In the rows, zero is written as 128.
Rotation paths and how fast each direction turns (deg/step)
Each turn is a multiple of 5 degrees from 10 to 175, or 0.
Each row of a path follows its step; steps can be skipped.

step 5: [130 135 139 132 136 109 133 134 117 113 122 113 122 123 125 134 138 127
 142 135 136 128 124 127 126 117 133 129 136 133 118 120 110 125 116 125
 120 132 121 117 129 120 125 126 127 143 135 117 133 134 123 112 130 121
 122 116 127 111 125 126 118 131 125 123 129 133 132 124 143 136 119 121
 139 137 124 133 123 118 138 133 125 127 127 130 122 122]
step 6: [122 129 126 133 137 125 149 130 120 120 133 113 141 133 137 134 120 125
 125 125 125 122 122 127 138 123 144 130 128 125 123 108 129 115 133 137
 137 129 138 117 129 113 120 122 120 131 130 117 135 131 135 124 124 137
 121 121 129 124 122 129 128 140 119 137 125 127 120 132 130 144 133 126
 131 134 128 119 133 117 119 115 119 129 132 128 111 145]
step 7: [120 123 130 123 128 121 143 134 131 111 134 119 140 113 135 139 134 126
 126 128 122 121 119 135 125 131 140 121 128 129 144 124 129 131 130 122
 128 151 130 122 120 116 120 123 124 128 129 123 133 124 129 143 126 129
 130 142 146 115 125 118 121 141 139 112 122 137 133 127 132 121 139 120
 130 126 119 132 135 129 131 132 120 126 117 127 119 126]
step 10: [135 128 138 127 138 130 128 134 126 123 130 120 131 120 135 126 126 132
 142 138 143 118 114 131 124 130 128 120 132 127 134 122 119 123 117 131
 109 143 130 125 116 117 123 131 118 129 134 111 149 122 142 131 136 122
 126 134 124 115 119 137 123 128 129 121 129 134 130 120 132 128 126 114
 132 125 123 137 117 126 125 131 122 118 133 125 109 139]
step 31: [134 130 149 138 133 133 144 130 119 120 131 127 131 122 136 138 131 129
 142 120 139 131 136 127 137 118 133 136 130 125 125 128 112 135 127 127
 126 135 127 120 127 115 125 130 120 141 128 132 124 130 130 114 124 130
 106 115 117 131 136 143 127 136 121 131 128 131 124 131 116 148 133 139
 116 133 124 129 128 129 130 127 120 130 128 131 115 130]
step 33: [115 131 115 120 126 138 135 133 138 131 126 117 133 106 121 131 129 121
 131 130 131 132 118 126 130 117 130 121 131 126 134 126 125 116 125 129
 140 139 124 124 125 109 131 136 126 137 139 117 134 127 130 113 127 125
 118 120 131 107 125 122 116 139 139 124 117 125 128 117 126 132 134 119
 129 141 126 120 124 113 127 121 118 131 122 128 120 134]
step 34: [123 120 130 133 146 133 137 130 113 117 130 122 133 114 130 134 129 121
 123 123 124 120 123 127 135 123 144 130 130 140 134 126 125 135 130 125
 143 129 132 128 123 122 130 122 111 133 128 132 114 121 125 122 112 132
 124 129 137 129 125 127 119 127 119 111 112 129 135 128 120 134 145 145
 128 128 115 127 124 125 122 117 122 137 124 140 116 127]
step 37: [127 119 130 129 132 114 138 129 119 117 118 112 138 129 143 127 135 130
 121 141 133 108 118 132 128 131 136 120 129 135 126 117 129 129 109 125
 139 134 110 116 125 118 125 126 116 126 137 126 130 125 131 124 124 130
 132 118 128 121 127 125 117 126 118 124 126 134 128 125 127 136 117 126
 127 129 128 127 126 129 137 113 110 128 133 131 106 130]
step 38: [114 122 128 123 121 130 155 130 132 124 144 126 139 117 134 140 119 127
 130 127 134 133 122 130 135 135 140 125 137 132 137 112 125 131 132 127
 124 149 136 119 120 117 123 126 117 134 139 113 132 131 126 121 138 119
 130 125 128 122 126 138 110 130 137 125 122 124 129 125 131 129 126 125
 133 134 124 125 130 122 114 116 130 130 140 125 121 121]
[128 130 126 129 127 128 131 126 128 127 129 130 127 130 129 124 125 130
 126 130 129 131 128 129 127 125 127 128 128 132 127 128 125 129 126 130
 130 128 128 127 128 130 125 124 128 128 128 127 124 127 127 128 126 131
 130 128 127 129 130 129 128 128 125 130 129 127 128 127 131 128 126 128
 127 126 128 128 130 125 125 127 128 131 128 127 126 128] | 125
[127 127 128 127 131 130 130 125 127 126 132 127 129 129 127 127 129 128
 128 130 127 127 130 126 128 128 126 131 131 129 127 126 129 129 127 129
 131 127 131 130 128 131 131 126 129 129 131 129 129 130 130 125 128 127
 128 122 129 128 127 129 126 127 129 126 128 129 131 128 130 133 127 128
 128 127 126 129 126 131 130 125 129 130 130 128 130 126] | 100
[129 128 127 125 128 131 126 130 126 129 127 132 130 127 130 127 129 129
 128 127 125 127 128 129 125 127 126 127 127 129 129 129 128 129 126 127
 129 129 132 127 127 125 130 128 129 131 128 130 127 129 128 128 129 128
 128 128 129 124 126 127 127 134 128 128 134 129 129 126 128 128 126 129
 128 127 127 130 127 127 125 132 129 128 129 127 127 130] | 125
